(in the rows, 128 means zero)
Y: rows in 3 groups, each row roughly a mix of its group's directions:
Y (102 x 10):
[[147 133  85 140 125 108 168  97  95  80]
 [119 124 148  66 124 132 144 100 186 125]
 [163  88  84 187 140 126 117 135 120 112]
 [146  87 107 142 102 120 184 122  97  92]
 [151  75  96 178 154 128 106 148 130 109]
 [123 173 166  94 135 131  97 114 125 182]
 [ 73 117 173  96 138 143 130 161 160 141]
 [158 139 125 133  71 108 169  83 127 148]
 [ 99  90 150 142 163 121  93 184 134 113]
 [112 111 131 132 175 154  92 166 179 129]
 [168 148  70 179 116 119 139 110 111 126]
 [162 173 101 129 100 109 138  78 103 150]
 [118 137 120 135 166 152  96 155 195 145]
 [118 143 157 139 104 114  75 164  93  90]
 [167 136 117 116  77 129 170  80 140 143]
 [107 154  71 132 125 115 159 154 123  78]
 [151 175 143 103  90 104 119  89  88 122]
 [119 157 145 103 122 154 115 106 154 199]
 [108 192 118 131 140 115  95 151  94 161]
 [132 148 134 127  92  89 142 101  60 124]
 [104 132 167 115 138 148  83 161 156 173]
 [145  52 138 141  98 123 160 144 122 114]
 [112 141 187  80 120 121  93 135 104 104]
 [181 139 100 156 107 103 119  89  89 120]
 [144 112  92 148 126 112 172 105  90  79]
 [113 161 123 163 148 103  91 159  75 139]
 [110 142 133  95  97 150 163  96 183 150]
 [114 161 169  68 121 125 106 134 115  90]
 [167 162 108 149  99 109 138  80  91 146]
 [ 74 123 176  92 136 143 124 163 153 134]
 [137 134 102 187 127 118 116 160  71 120]
 [114 104 161  73 142 121 134 107 182 112]
 [144 173 153  91  90 108 116  98  91 111]
 [149  57 146 134  90 125 166 130 125 120]
 [147  61 124 157 136 113 139 124 128  76]
 [140  75 121 150 152 110 125 153 111  69]
 [116  72 110 146 168 146 124 166 164 114]
 [141 116 174  81 143 142 105 100 158 167]
 [153  82 101 187 148 122 102 147 119 110]
 [ 97 145 186  79 124 127  98 147 117 107]
 [115 129 168  61 133 131 129 135 138  79]
 [133 137 175  79 140 136 100 104 151 173]
 [152  94  91 193 153 125 110 147 123 114]
 [139  99  90 195 140 129 138 129 135 168]
 [136 150  93 140 132 100 149  95  73  88]
 [140 114  86 163 114 121 171 109 116  75]
 [114  70 116 147 171 146 126 164 163 120]
 [145  62 143 129 120 137 157 100 163  98]
 [103 114 119 153 158 114 122 148  62  91]
 [123 157 150 111 126 154 101 125 135 203]
 [163 141 106 128  73 116 171  87 118 141]
 [104  83 158  86 163 150 149 130 163 141]
 [129  89 101 144 136 106 156 124 136  59]
 [124 122 101 147 146 116 155 114  66  78]
 [148  58 141 136  90 126 168 132 117 118]
 [123 168 144 123 121 151 104 119 125 204]
 [ 79 111 176  83 136 142 122 154 155 138]
 [143 119  86 162 116 117 167 116 108  71]
 [143  65 146 124 126 128 153  93 163  94]
 [132  49 151 140 110 125 148 151 110 112]
 [130 144 178  63 112 119 120 103 107 108]
 [153  88 125 156 145 119  86 151 108  76]
 [ 97 137 133 119 176 155  90 175 159 129]
 [104 146 183  60 115 128 130 118 128 124]
 [118 187 109 162 103 131 124 138  91 167]
 [140 122 127 145 104  90 141  93  58 118]
 [150 179 129 115  83 107 133  85  96 139]
 [119  91 159  76 151 126 124 117 181 115]
 [106 156 104 136 166 117 115 131  66  93]
 [127 124 119 131  79 159 169  98 173 156]
 [124 166 170  83 135 131  99 112 134 177]
 [167  76 120 140  99 126 160 113 175 126]
 [135 101 104 147 129  99 155 126 120  54]
 [153 149 124 108  98 130 180  68 132 115]
 [160  98 135 127  84 134 157 117 185 152]
 [136 181 129 108  92 117 144  83  90 147]
 [116 139 173  97 142 138  86 144 139 184]
 [134 133 137 134 144 146 109 122 210 159]
 [110 204 107 142 100 116 135 126 104 150]
 [115 191 113 108  93 130 147 100 149 162]
 [129 190 117 111 104 116 132  96  77 142]
 [109 185  86 122 119  96 146 139 113  88]
 [135  93 104 148  96 144 178  94 165 113]
 [ 94 119 129 137 178 122 100 164  90  90]
 [122 107  92 196 142 140 150 153 148 150]
 [173 146  74 175 117 114 136 104 108 124]
 [101 134 143 127 174 145  87 163 177 134]
 [112 190 144  89 126 136 111 122 131 179]
 [135 101  89 196 139 132 137 134 136 168]
 [128  99 112 143 137  98 151 134 118  51]
 [125 121 137 118  97 109 158 121  52 107]
 [ 99 159 135  88 123 158 171 114 144 174]
 [110 134 171  97 144 136  85 149 144 181]
 [ 84 168 139 113 166 131  98 153  86 114]
 [133  85 113 167 161 125  86 167 132 100]
 [121 129 162  82 124 124  90 150 117  70]
 [150 126  84 145 123 105 168  99  98  81]
 [128 165 146  92  89 156 126 121 127 187]
 [152  90  86 192 144 125 117 145 129 116]
 [103  78 127 127 153 155 167 143 175 149]
 [120 192  98 131 114 139 114 156 104 171]
 [139 126  86 147 136 108 159 109  82  77]]
which group is each row in? (one row of each group first):
[128 100  89 123 116 138 179 124 158  76]
<113>
[150 179 139 101  96 102 111  91  90 121]
<128>
[ 99 102 164 125 154 153  94 176 158 149]
<12>

[ 83 113 185  83 133 137 116 155 145 127]
<128>
[104 145 131 116 162 167 101 167 178 147]
<12>
[158  72 107 165 128 124 158 117 167 107]
<12>
[115 154 169  92 144 132  84 149 128 176]
<113>
[ 88 172 144  89 158 156 104 153 105 126]
<12>
[138 154  95 185 111 126 128 149  73 131]
<113>
[120 118 131 103 139 173 121 173 188 143]
<12>
[134 130  84 206 138 132 135 154 129 131]
<128>
[147  59 147 164 154 150 107 142 114 137]
<113>
[145  51 147 141  94 129 156 141 128 128]
<12>
[118 186 154  98 140 121  92 128 111 172]
<113>
